128 stands for zero in the data rows.
Here are some rows, each followed by its group. Groups can overlap.
[103 113 115 111 168 164  72 153 130 113 130 145 149 140 164  80 108 166  88  95 131 130 115 140 147 126  85 116 148 166  54 127 120 122 125 135 181 140 125 124 120 126 167 119 149 101 130 105] Az
[167  83 190  47 199 168 113 205  89 178  69 180 147  81 208 100 128 123 195 172 193 132 161 196 176  99  77 178 160 199 154  92 103 148  49 184 119 162  88 167 173 155 178 127 133 155 162  49] Hc
[158 191 115 146 137  78 151  89  82  68 149  83 122 196  73 153 176  92 134 118 129 164 146  90  81 104 160 200 135  90 147 192 195  82 133 102 106 118 138 126 101  67 114 129 135  97 108 154] BM
[ 98  90  93 117 110 142 124  99 163 145 158 135 133 117 160 156 111 163  69 144  99 116 109  89 150 126 100  66  85 110 103 109 164 130 160 126 156 167  86 130 126 139  96 101 129 130 114 138] Ns
[ 39 105 181 196 137 142 199 110 242 140 108  61 104  96 110 205  60  58 111  47  62  54  31 105 141 231 199  78 217 137 138 109  44 185 175  79 103  14 180  72 166 215 157  95  50 120 101 164] Px
[169 103 118  63 183 185 104 129 152 120 141 144 109 109 161 101 129 150 116 135 148  79 111 135 136 110  94 138 148 109  94 100 107 112 102 140 182 155  70 155 157 135 132 148 126 112 192  87] BM
[118 114 146 135 137 122 175  84  94 103 177 140 121 123 110 100 160 114 140 144 137 128 121 115  82  97 117 126 102 124 155 140 175  64 122  71  85 139 149 112 106 126  88 154 150 138 124 174] Az
[158 199 128 143 110  73 136  90  84  61 119  83 112 208  74 126 173 109 146 166 135 172 152 109 111 107 189 164 119 150 143 175 178  92 139 130  96 140 138 117  79  86  98 143 138 108 117 139] BM
[132 101 117  75 160 156 132 147 152 153 162 128 113 108 159 121 154 144  95 134 136  99 107 111 142 100  67 106  89  92 113 108 134 109 135 129 200 167  86 148 110 144 117 120 122 124 148 118] Az
[156 100 167  60 182 175  91 169 112 156 110 158 133  97 189  83 116 131 162 135 174  85 132 165 157 122  75 152 137 168 119 103  96 134  68 155 158 153  78 141 150 139 176 130 113 136 167  65] BM
[118 135  51 139 109 171  68 124 155 121 138 134 130 112 148 105 107 234  42  98 102 108 113 132 154 110  79  75  91 109  55 127 124 122 144 178 189 159  81 141 104 120 125 165 140 104 110 127] Az
[223 137 156  72 142 170  50 214  93 172  93 178 122 102 177 201 153 126 183 180 210 123 224 244 155  94 164 210 116 217 178 117  71 156  44 168 134 185 108 227 198 124 158 212 133 172 129  67] Hc
[183 127 164  47 196 183 106 177 121 152 129 156 120  90 180 101 132 133 161 171 178 101 150 188 158 106  78 161 126 153 145 133  82 174  65 157 163 162  86 146 159 154 208 150 112 148 158  66] OF
[135 138  79 123 107  83 121  91 120 109 125 157  77 155 106 123 163 114 110 174 119 201 175 114  84 104 144 140 112  96 141 154 132  94 145 157 106 144 150 128  87  99 162 146 159 189 130 168] BM
[147 109 129 103 138 165  74 158 123 119 118 159 120 104 177  93 142 156 102 119 163 114 139 160 155 106  96 120 124 150  89 120 114 127 110 149 147 175 103 135 137 116 167 137 121 141 138  88] Az
[ 64 108 155 183 111 112 151 105 179 159  79  95 118 107 102 220 111 100 143 103  77 101 110 136 130 206 158 117 165 146 181 139  93 195 174 111  83  34 209 119 141 189 137  87 101 109 135 172] Px
[161  99 198  56 202 165  89 198 101 185  60 172 158  95 172 130 115 122 205 169 197 124 189 204 180 103  85 196 167 199 161 117 116 149  50 185 134 158 100 191 184 141 168 132 120 162 176  43] Hc
[ 84 103  91 139  85 123 139 104 176 177 131 147 135 118 121 137 122 128 102 156  91 140 126 130 113 128 129  98  98  92 121 125 141 115 169 168 111 120 133 101 109 137 121  94 126 133 120 154] Ns
[194 208 109 114 135  72 157 137  65  33 229  41 103 209  56 119 141 135 162 114 138 166 139 157  70  94 177 124 112  87 120 141 177  67 109  68 116 118 138 135  95  67  66 195 143  71  89 142] Hc
[ 67  95 108 147  85 119 157 110 168 155 136 125 163 122 125 113  52 203 136 108  85 125  86  98 124 166 140  42  98 100 111 102 124 149 163 125 134 161 136  90 152 142  82 112 113 154  67 156] Ns
[ 57  98 209 177 128 139 192 116 203 124  93  34  93 107 113 221 114  64 122  40  83  57  49 140 150 212 199 114 218 145 148 116 118 215 154 119 106  33 207  99 162 206 131  97  55 110 115 144] Px
[122 108 222  55 180 153  79 237  78 123  66 152 184 101 178  96  94 125 229 142 182 120 125 193 160 118 109 154 219 206 148 113 159 157  43 192 126 148 100 138 208 166 152 155 142 120 143  63] OF
[ 70  95 162 164 128 122 146  82 157 133  48  80 101 103  75 220 147  80  93 113  83  86  77 102  94 165 167 163 152 196 177 152 182 199 151  87  85  75 205 132 124 201 115 137  77 112 174 149] Px
[ 66  74 205 156 153 130 166 100 173 101  88  80 150 106 130 200 109  67 117  77 103  57  62 114 114 207 165 137 156 162 157 121 117 192 151 102  78  94 189 134 155 183  86 102  87 142 123 144] Px
[147 125 145 114 163 174  68 174  99 153 103 162 155 107 171  78  98 143 144 128 172 103 148 177 163 115  87 144 153 188 111 136 125 133  67 160 148 151  90 154 177 121 168 134 134 134 129  70] BM
[166 127 172  45 241 170 138 158 132 169 132 159  95  66 201 111 171 119 161 156 183  95 142 169 156 102  67 164 111 131 170  63  71 106  73 168 147 164  95 143 183 171 157 130 102 164 219  66] BM
[181 162 118 176  99  83 148 109 107 155 109 140 108 165  74 124 231  79 134 148 105 152 124 111 116 111 141 177 107 102 165 147 106  79 140 103  79 101 165 124  73  98 130 120 135 107 140 169] Az
[ 46  99 187 177 133 122 199  91 206 151 129  59  98  99 134 214  86  86 142  52  79  55  95 104 151 232 174  79 176 137 145 100  59 189 165  72  82  44 173  53 156 206 122 128  34 162 132 153] Px
[124  99  89 101 172 147 116 104 162 136 154 161 105  99 164 121 133 143 125 140 115  85  90 101 139 125  67 100  82 127  95  96 107 104 146 144 155 138 118 127 119 142 146 122 118 118 154 130] ES
[146  88 177  88 182 172  68 214  72 155  52 169 180  88 165  73  87 132 186 149 193 128 186 207 208 128 117 164 179 227 132 103  97 172  53 162 136 152 106 158 176 133 193 159 121 153 136  47] Hc
[ 79  90  92 130  65 122 127 101 130 153 195 146 144 117 133 116  98 205  75 126 105 163 127  84 150 103 147  57  95  78  92 111 171 140 180 116 145 162 105 128 125 136  85  90 154 154  85 146] ES
[169  80 185  61 188 171  87 206  98 149  99 162 149  85 181 103 111 115 190 140 192  99 131 195 161 108  87 165 174 164 138  94 125 135  52 181 128 154  92 139 169 141 172 126 142 134 148  55] OF
[117 151 121 148  89  97 126  88 136 151  78 146 119 156  92 134 147 115 118 138 124 169 166 120 112 130 156 149 148  89 163 139 126 114 146 122 115 114 157 108  95  91 144  89 134 112 120 154] Az
[158  89 163  83 176 180  67 183 109 146 112 177 174  88 173 112 103 151 157 132 175 105 146 188 184 104 104 152 160 169 160 120 106 151  76 163 134 166  86 150 191 122 187 183 131 157 152  57] OF
[150  90 179  79 169 182  81 224  74 168  62 157 174  91 161  69  78 159 204 180 194 141 175 211 164 110  96 168 181 203 143 108 103 172  39 168 143 161 118 162 199 133 171 132 119 147 128  56] Hc
[181 119 135  87 166 186  59 171 110 142 104 170 128  94 195  96 120 127 151 150 183  92 189 196 155 109 120 169 118 173 148 150  87 149  93 146 153 160 109 181 159 138 154 183 121 204 139  75] BM
[128 112 104 105 157 171 131 124 147 108 154 141 117  98 169  80 114 225  70 133 139  70  88 130 131 112  80  91  89 121  74 101 106  97 116 115 168 138  82 131 112 134 127 131 121 112 133 122] ES
[ 93 109 111 146 103 105 123  92 133 136 113 121 157 139 100 128 128 139  87 128  99 153 132  88 122 136 185 128 116 116 120 130 154 145 182 114 116 130 149 119 102 121 105  96 127 159 111 152] ES
[169 240 135  98 141  53 160 150  66   0 232   0 120 249  72 131 154 106 202  76 125 168 132 130  55 104 178 136 129  72  95 152 172  88 112  86 120 114 133 107 127  78  53 149 151  50  89 145] Hc
[128 104 106 102 173 197  91 160 146 106 128 152 167 106 168  81  96 179  86 108 142  69 120 180 170 106  99  97 133 138  52 105 148 127 109 135 173 147  68 129 138 128 142 125 168 101 132  92] Az
[ 67 112 198 196 122 110 181  88 185 151  97  77  91 116 112 230 168  57 116  90  69  80  62  99 109 220 161 105 183 119 172 120  86 190 169 101 126  30 182  78 169 187 126  78  61 133 151 159] Px
[156 214 128 112 116  42 149 131  87  24 125  83 157 237  82 120 141 139 133  64 145 181 110  82  85  97 177 137 209 105 118 127 151  84 111  75 162 122 135  91  76  46  94 103 140  46  91 121] OF
[144 213 136 161 104  95 167  87  68 101 154 115 111 148  69 106 163  83 146 143 131 148 158 116  90  90 150 215  76 110 143 163 155  78 136  79  64 135 136 144  74  86  82 155 139 125 131 174] BM
[ 89  87  72 143 116 168 135 113 145 136 123 111 141 132 132  79  88 188 102 103 133 117 138  99 122 176  93  62 117 130  77 126 149 147 140 101 161 128 119 109 127 144  94 104 120 113  99 132] Ns
[184 123 174  74 183 181  90 187 109 203  86 179 127 100 157  97 120 122 183 174 244 119 193 255 161 101 128 181 139 211 157  93  65 151  59 160 138 162  97 159 183 127 154 153 108 158 153  59] OF
[ 91 121  62 136  67  91 132 100 162 171  96 173 139 140  90 145 128 124  95 159  76 163 136 117 117 138 133 111 113  95 128 137  95 117 162 167 120 102 147 110  93 125 175  89 148 122 199 158] Ns
[133 154 112 160 103  78 153 105  89  81 117 122 122 161  95 126 149 111 116 138 136 160 156 104  90 102 148 142 123 103 138 143 152  87 138 104  96 132 147 114  74  81 129 130 146 164 113 157] BM
[143 164 132 176 150 122 163  95 102 100 149 141  70 143  76 148 187  85 136 121 129 143 159  89  77 113 137 162  90  74 153 142 138  82 138  87  61 103 181 111  82  92 140 143 143 126 127 169] Az
[ 55  84 175 191 130 111 215 112 210 131 125  82 108 100 136 209  85  75 119  59  68  65  54 111 126 226 174  71 183 136 141 104  65 172 163  78  90  38 167  57 158 217 111 102  49 131  97 161] Px
[ 71  89 176 177 139 117 203  97 209 139 149  86  98 109 140 209  84  69 116  59  69  48  25 103 161 238 201  57 171 116 143  90  50 182 161  84  91  26 159  57 179 231 151  99  37 133 137 159] Px
[ 56 116 167 165 120 114 185 105 188 131 119  82 105 112 117 204 121  60 160  83  73  82  48  99 143 209 197  87 166 130 168 107  81 218 159 111 116  50 173  79 152 188 122  88  62 124 128 159] Px
[157 175 123 129  98  87 152  98 102  78 132 104  95 192  92 142 167 113 125 130 149 170 155 102  86 105 157 153 164 138 153 158 198 106 130 116 115 133 167 156  93  86 139 119 143 119 115 157] BM
[166 125 148  88 177 177  61 186 103 133 126 176 158 106 176 117 118 129 153 143 168 119 164 194 166 107 112 153 141 191 159 123 108 157  63 225 146 154  86 182 172 117 147 158 125 133 112  68] OF
[142 108  91 112 165 191  43 159 114 104  91 135 166 116 161  82  99 189  91  92 159  92 130 143 153 129  79 108 136 177  46 117 110 140  92 123 184 157  83 143 175 123 153 136 124 130 104  90] BM
[151  76 192  70 172 157  63 254  85 146 105 182 174  92 187  91 106 133 221 141 198 121 165 190 171 138  83 160 192 195 167 137 115 179  60 174 122 161 111 147 197 146 186 144 143 138 127  51] Hc
[132 173 115 173 106  66 154  84  94  82  91  97 138 201  70 141 176  89 105  79 119 174 133  76 115 113 185 166 159 121 153 157 172 130 151 105 112 119 160 117  57  65 131  84 117  89 127 133] BM
[180 111 182  19 228 171 128 197 119 198 106 167 112  99 199 112 172 133 199 188 199 122 166 204 146  97  54 186 143 148 169  73  86 153  46 205 134 176  85 127 171 154 183 111 110 159 199  49] Hc
[162  98 208  79 172 160  73 217  70 154  85 172 201  87 172 119  92 106 241 154 199 131 160 212 191 112 145 186 189 200 198 125 106 160  39 197 124 164  94 157 192 150 175 127 119 158 142  43] Hc
[185 216 123 171 118  92 157  95  62  39 156  80 115 167  70 103 165  67 141 116 148 133 163 131  68  98 175 177  63 123 152 185 157  55 128  54  62 143 140 144  87  64  87 220 196 124 104 164] BM
[138 131 133 105 141 171  73 174 118 158  93 150 149 111 161  77 150 147 166 122 159 100 152 173 150 115  94 120 176 172  93 136 136 135  94 156 164 154 102 145 168 138 175 150 131 171 117  89] Az
[ 77 107 163 174 144 130 192 105 204 162 137  75 116 108 147 199  95 114 126  71  78  70  72 113 111 225 147  90 158  99 164 106  77 198 162  89  82  58 161  74 231 195 131  98  49 128 123 189] Px
[151 172 137 166 109 118 173  95  69  68 138 107 129 160  80  97 165  93 150 123 131 181 147 126  82  96 162 162  74 103 137 160 178  96 140  86  74 151 141 119  87  89  72 157 150 110 141 161] OF
[138 112  95  90 182 195  75 136 151 114 120 142 133  97 174  88 106 163  73 121 150  84 113 126 155 112  68  94 110 137  62 107 108 117 129 115 188 159  68 143 123 121 148 172 109 113 155  93] Az
[166  92 179  76 173 174  73 212  88 168  51 182 194 109 171  87 101 122 186 143 186 163 175 223 174 124 108 176 172 223 139 110  88 162  64 227 146 158 101 164 176 135 165 156 111 168 131  51] Hc
[ 60  86 188 163 126 114 179 104 199 146 101  91 128 103 109 179  98  74 116  86  74  66  45 109 114 206 190  82 158 129 149 148  82 203 158  83 102  55 184  79 146 200 161  97  62 181 146 165] Px
[114 113  70 131  94 154  95 116 142 124 149 144 131 114 152 109 101 182  72 137 111 133 138 125 134 118 101  96  90  92  87 119 141 131 171 142 158 170  95 120 112 127 117 123 132 134 121 123] ES
[148 163  82 140 107  64 140  83 125 119 119 130 104 178  85 178 147 106 107 142 130 193 140  95  88 111 143 163 128 111 152 141 119  88 142 113 116 121 139 115  96  72 142 124 167 150 127 159] BM
[197 117 141 101 146 172  72 167 111 147 122 174 144  97 155  92 109 140 138 138 164  90 156 182 170 107 100 134 125 180 135 112  80 124  77 176 152 151  88 162 174 120 149 151 134 142 128  71] BM
[160 186 115 140  95  68 166  98  94  94 122 101 148 214  89 119 150 111 119  96 137 181 133  93  99  97 204 155 186 118 147 135 136  80 122  98 123 127 139 116  58  53 134 109 151  88 105 136] OF
[136 156 117 166  97  93 152  89 121 102 125 115 113 155  86 133 160 108 147 138 132 166 164 118  86 103 147 146 111  99 150 145 147  88 136 100  91 121 143 121  94  85 126 135 159 125 122 163] BM
[169 219 126 110 117  70 144 151 102  54 201  31  96 216  83 179 158 124 174  98 114 175 127 115  71 109 162 121 143  50 108 141 178 101 106 100 178  92 158 108 154  99  73 122 163  65 106 135] Hc
[115 124  67 109 108 159  68 116 152 134 135 186 132 104 153  96 109 174  53 127  96 107 109 105 158 107  68 121  87 105  84 135 108 109 145 183 178 165  84 139 109 119 146 118 179  96 125 124] ES
[124 132  94 150  85 100 151 101 123 134 142 132 104 135  99 131 137 125 103 151 123 155 148 118 115 112 136 113  92 104 155 143 125 101 144 117 131 157 142 145  88 111 127 166 154 127 147 161] Az
[102 109  94 136  80  97 132 114 135 163 111 155 139 122 111 125 136 127 104 195  94 156 115  93 106 110 151 117 109 102 138 156 140  92 152 127 106 116 139 122  99 126 128  98 143 135 125 161] ES
[ 42  73 167 163 136 129 150 106 164 151  54  95 122  89 100 174 111  55 103  86  82  67  71 108 127 183 159 114 172 195 161 129 138 186 153  86  83  70 181 125 149 191 115 116  77 116 161 161] Px
[167 108 157  27 244 176 152 133 143 136 163 150  88  82 192 100 175 139 141 185 184  85 112 162 148 104  56 151  90 104 147  49 103 100  68 175 165 152 109 125 124 148 154 127  98 135 186  74] BM
[149  90 139  62 192 196 118 155 119 135 110 133 131 111 169  76 121 159 148 123 202 125 144 161 136 110  49 122 134 210 114  80 111 116  77 130 164 144  89 146 151 138 159 164 113 119 161  71] BM
[164 236 142 135 120  46 157 156  76  31 170  27 117 226  62 133 133 113 186  80 125 177 120 116  77  98 183 136 158  80 106 149 168  79 105 107 163 112 120 124  77  66  68 117 152  42  94 131] Hc
[107 116 131 194  96 127 143  95 105 134 147 121 122 111 105 117 141 139 122 152 137 160 135  88 139 106 137 149  78  90 138 140 171  99 153 108 102 155 144 117 115 123 101 124 148 132 113 164] ES
[132  98 101  88 143 171  68 144 121 130 122 145 135 106 165 108 111 175 109 118 155  91 147 142 187 124  79 112 125 145  72 144 136 200 100 142 178 159  90 154 156 121 159 138 139 139 136  91] Az
[108 118 114 133 132 125 164  91 126 118 168 122 116 155 113 113 135 133 105 130 118 141 121  96  96 120 120 110 115 100 122 130 153 116 145 120 113 130 131 126 109 112 127 108 136 124 119 146] ES
[133 159  86 130  83  78 124 103 143 143 103 130 127 193  97 126 145 117  82 130 140 167 153 102  92 118 167 136 156 135 145 173 128 127 152 116 121 131 135 131  89  91 163 115 142 107 125 138] BM
[132  90 120  85 164 188  64 175 118 106  96 138 172  96 171  62  90 164 119 113 159  91 107 141 176 112  53  99 149 172  57 116 130 147  88 135 165 160  97 150 148 141 149 141 119  96 109  77] BM
[100 109  85 139  80 133 141 102 139 147 170 132 143  99 131 118 121 163  87 139  98 147 110  90 139 106 119  75  88  81 154 115 133 104 180 143 139 142 130 108 110 145 115 121 133 128 119 166] Ns
[187  94 171  87 158 173  54 203  88 170 108 196 165 105 176  84  90 117 160 130 173 100 160 216 184 104 119 170 152 255 126 120 104 145  71 165 140 161  81 172 186 138 163 156 125 161 123  59] OF
[124  89 121  73 173 160 132 132 161 119 150 161 112  94 173 115 120 152  92 119 137  78 107 115 138 110  59 126  98 128  98  96 123 110 120 160 148 147  98 116 120 142 136 127 115 125 152 107] ES
[117 138 112 119 168 201  68 171 105 126  70 133 163 112 172  38  75 183 131 133 182  87 151 165 133 142  80 116 148 205  69 128 110 129  87 121 184 146 118 123 148 125 196 110 152 104 120  83] BM
[159 148 126 103 185 179  93 156 133 136 147 159 111  98 180  76 146 154 136 128 164 111 145 167 139 135  74 169 114 146 131  95  88 116  87 137 175 169  84 162 135 121 140 139 120 160 142  92] BM
[134 118  80 158 132 178  49 137 129 121 167 135 138 113 154  85  97 176  72 114 130  96 131 134 145 130  90  93 113 153  48 134 142 128 124 163 172 138  83 141 124 120 136 131 121 120 107 104] Az
[ 75 111  91 138  50 122 119 109 148 166 157 145 141 101 146 127  98 178 106 148  82 162 158  81 149 109 131  72  60 112 105 125 179 124 172 169 126 152 114 111 148 148 100 100 151 156 106 157] Ns
Group BM spreads out most along one direction. Which 3 other groups' directions of most spread are closest to that one, closest first?
OF Az ES
Which 3 groups are nearest to each row below, nearest first, going by the distance to the centre of the group?
[165 124 128  45 220 185 143 119 165 132 191 157  75 116 197 100 153 194 127 181 195  67 109 140 153  85  37 149  96 111 148  71 127 101  79 152 182 157  56 129 140 145 141 175 101 134 178  93] Az BM OF
[170  87 205  32 220 163 117 178 123 209 107 175 115  70 188 121 163 107 195 182 190 111 140 218 187  90  64 185 141 149 181  77  78 144  50 221 143 157  81 136 170 163 175 121 104 157 196  66] Hc OF BM
[127 189  89 145 104  78 138  86 113 102 143 127  95 168  82 166 154  98 100 146 113 162 194  87 114 111 132 145 110 101 128 152 131 107 177 120 100 125 157 119  69  95 125 139 144 144 138 157] BM ES Az
[183 198 102 137 101  77 123  93  90  45 121 153 121 243  96 107 178  91 103 126 149 157 177 149 122  91 187 169 115 120 156 164 156 105 131  88 108 153 135 198 121  45 124 168 151 125  91 150] BM Az OF
[118 131 105 144  70  86 134 112 113 129 107 127 119 135  85 149 169 106 105 153 102 156 140  95  95 129 158 155  97 122 151 158 159 106 150 126  92 136 140 141 113 109 107 116 155 137 159 160] ES BM Ns
Which 3 groups are nearest to each row below, nearest first, going by the average distance to the group's rows?
[144 130 138  98 178 201  66 191 115 152  80 160 194 103 166  52  89 172 152 151 190  99 167 191 150 118  81 141 152 196  95 112  95 163  64 166 165 156 104 156 185 121 153 129 124 127 122  70] OF Az Hc
[155  99 156  83 161 176  78 180 112 124  87 172 142 119 170  81 108 148 130 134 174  97 150 153 164 118  72 116 151 168  88 105 119 136  93 175 171 153  91 134 174 141 143 126 121 143 140  86] Az OF BM
[136  88 227  59 177 161 119 239  69 156  63 177 198  78 189 126  95 100 255 164 188 126 146 201 185 101  96 190 197 200 157 104 120 169  48 192 166 155 107 170 193 151 179 114 125 173 151  43] Hc OF BM
[115  94 115  94 165 164 134 111 162 107 154 169 104 111 162 101 144 158  97 112 162  83  97 107 123 122  76  85 117 112  84  93 125 132 126 108 153 141  93 105 123 149 118 119 110 128 135 114] ES Az Ns
[189 202 132 156 144  97 154 107  48  37 167  65 100 177  61 107 214 105 163 113 136 155 161 128  64  98 186 181  67 115 152 163 181  50 117  44  84 135 147 174 114  73  63 216 141 107 108 159] BM Az ES
[138 180 109 150 112  74 147  85 108  79 152 100 100 183  80 138 166 100 131 112 169 167 157  90  94 117 153 165 136 106 148 148 174 106 144  94  84 121 160 104  85  75 143 117 130 121 120 149] BM ES Az
[168 141  44 113 140 200  59 151 156  98 137 125 128 116 161 110 116 198  93 109 132  73 134 118 135 122  70  96 110 131  34 120 105 105 131  83 201 169  92 155 113 112 124 175 124  87  92 113] Az ES Ns
Which 4 groups are nearest to each row below, nearest first, going by the distance to the centre of the group?
[ 97 101  86 126  81 134 107 114 149 168 139 143 130 110 139 129 125 164  77 137  86 159 131  92 146 113 112 114  86  88  97 120 136 129 161 144 172 158 107 123  98 153 112 112 141 138 123 151] Ns ES Az BM
[163 187 143 166 124  96 171  90  55  71 158  80  82 133  58 130 184  86 163 133 132 145 159 124  63 123 147 187  34  95 155 181 158  32 130  69  46 114 155 142  99  94  85 190 137 131 125 181] BM Az ES Ns
[125 109  92 115 135 189  51 151 116 125 105 132 155 110 170  55  91 172 114 107 156  97 158 148 144 122  69 107 145 181  79 145 121 139 104 150 203 153 152 128 163 115 143 115 126 118 112  88] Az BM OF ES
[150 165 114 140 101 102 159  82 120  93 123 119  86 164  96 135 167 102 121 140 135 162 147  92  92 103 156 157 117  84 172 156 139  87 133  90 111 129 145 138  85  92 152 136 146 133 113 159] BM Az ES Ns
[ 62 119 179 188 113 123 191 114 210 149 124  65 101 107 108 255 103  66 120  49  66  78  54 100 129 229 168  80 179 105 148 113  60 194 170  97  92  20 202  64 181 194 138  79  42 116 106 161] Px Ns ES Az
Which 4 groups are nearest to each row below, nearest first, going by the average distance to the group's rows?
[147  98 113  75 183 180  87 144 129 115 133 141 131 103 174  83 165 150 107 118 166  71 143 152 144 102  59 122 111 128 115 119 103 113  96 122 178 148  71 137 134 139 167 131 119 114 133  89] Az ES BM OF
[145 189 113 145  96  77 148  84  92  93 129 128  97 169  61 122 174  92 136 128 118 184 152  97 103 107 139 190 108  93 195 148 160  63 135 134  74 117 184 120  71  73 125 150 149 124 133 162] BM ES Az Ns
[117 121 112 136 111 112 143 112 138 129 166 128  99 111 130 123 144 137 121 162 128 131 122 126 114 105 142 108  66  91 143 137 186 106 145 115  92 139 149 125 107 136  96 129 144 145 128 177] ES Ns Az BM
[ 81 116 110 143  81 109 141 121 107 132 189 130 121  93 132 123 127 165 120 148 120 138 147 168 119 105 139 102  47 120 121 129 154 105 151 144 111 147 133 130 108 142  71 129 161 138 106 169] Ns ES Az BM
[ 84  89  97 175  66 112 132  97 164 180 170 133 119 112 128 139  86 178  91 126  81 145 129  84 149 164 136  69  95  79 106 132 150 150 180 160 114 124 137 106 126 141 106 110 125 154 105 152] Ns ES Az Px
[162  88 244  73 175 172  86 210  74 164  91 184 177  79 179  86  99 110 191 151 194 111 141 228 186  99 107 175 182 198 155  92 129 169  57 181 125 163  88 147 180 139 176 122 159 153 155  46] OF Hc BM Az
[138 177 113 150 116  57 150  92  71  78 130 102 116 164  68 124 154  94 144 115 132 175 194  84  86  97 149 165 135 143 132 158 180  86 160  99  75 156 136 114  83  90 100 149 135 124 135 150] BM ES Az Ns
[172 106 167  45 215 172 129 163 123 157 114 173 115  75 194 101 128 152 190 193 187 107 144 176 156 101  50 169 160 137 162  78 103 127  57 160 146 154  79 129 148 152 170 133 107 145 191  60] OF Hc BM Az
[152 102 180  56 200 167 158 183 116 160 123 141 123  99 170  98 130 130 188 161 191 107 138 190 148 109  51 150 172 138 139  93  97 149  52 159 160 139 107 125 175 152 164 115 131 161 178  72] OF Hc BM Az
[158  80 226  79 188 162  47 227  63 154  33 189 200  92 174 102  87 137 215 146 186 157 188 224 198 103 118 198 219 221 149 113 108 183  47 218 131 170 103 185 208 132 176 139 118 155 125  42] Hc OF BM Az
[162 117 138 133 160 167  98 155 130 163 120 158 114  96 166  94 140 147 121 132 160 127 140 144 155 103  75 127 112 136 123 104 102 131  90 147 163 165  80 135 140 151 123 123 133 207 153  81] Az ES BM OF
[167 194 106 127 128 118 124 131 100  86 104 104 121 202  86 154 154 115 136 119 136 173 130  92  94 100 177 159 162 126 156 160 146 103 121 101 154 125 142 144  87  64 151 125 167  79 103 140] BM Az ES Ns
Which 4 groups are nearest to each row below, nearest first, going by the distance to the group's nearest row?
[142 141  71 124 128 142  93 164 141 153 123 157 153 112 136  81 136 169  97 123 135 106 154 144 131 124  90 103 105 134  59 121 112 138 130 124 177 135 112 139 106 115 133 131 148 133 132 134] Az ES BM Ns
Which 3 other groups have their centres nearest to the centre of group Ns, nearest first?
ES Az BM
Which 3 groups are nearest to each row below, nearest first, going by the distance to the group's nearest row?
[123 113 103 124 142 151 117 119 134 111 132 153 123 119 166  92 134 181  92 108 151 105 158 117 121 123  85 101 106 172  87 101 153 118 123 151 151 159  94 120 118 123 108 114 133 125 132 123] ES Az Ns
[158 128 144  75 212 189 108 153 136 143 126 173 165  81 172  79 115 143 150 150 176  76 104 186 147 100  43 169 120 139 104  66  90 119  78 131 180 141  83 114 144 138 144 119 122 123 165  71] BM OF ES
[153 135 172  53 196 174 110 198 101 164 104 170 129  87 176  85 115 136 196 157 185 118 171 202 154 109  76 162 148 163 136  84  96 136  51 178 166 180 111 137 194 140 154 146 132 139 193  59] OF BM Hc
Group Az spreads out most along one direction. Which 3 other groups' directions of most spread are closest to that one, closest first?
BM ES OF
Which 3 other groups have their centres nearest to the centre of group Az, nearest first?
BM ES Ns
Group Ns spreads out most along one direction. Which 3 other groups' directions of most spread are closest to that one, closest first?
Az BM Px
Group Hc spreads out most along one direction. Which 3 other groups' directions of most spread are closest to that one, closest first?
OF BM Az
Which 3 other groups have their centres nearest to the centre of group OF, nearest first?
Hc BM Az
Which 3 other groups have their centres nearest to the centre of group Px, nearest first?
Ns ES Az
Which 3 other groups have their centres nearest to the centre of group ES, nearest first?
Ns Az BM
Group OF spreads out most along one direction. Which 3 other groups' directions of most spread are closest to that one, closest first?
Hc BM Az
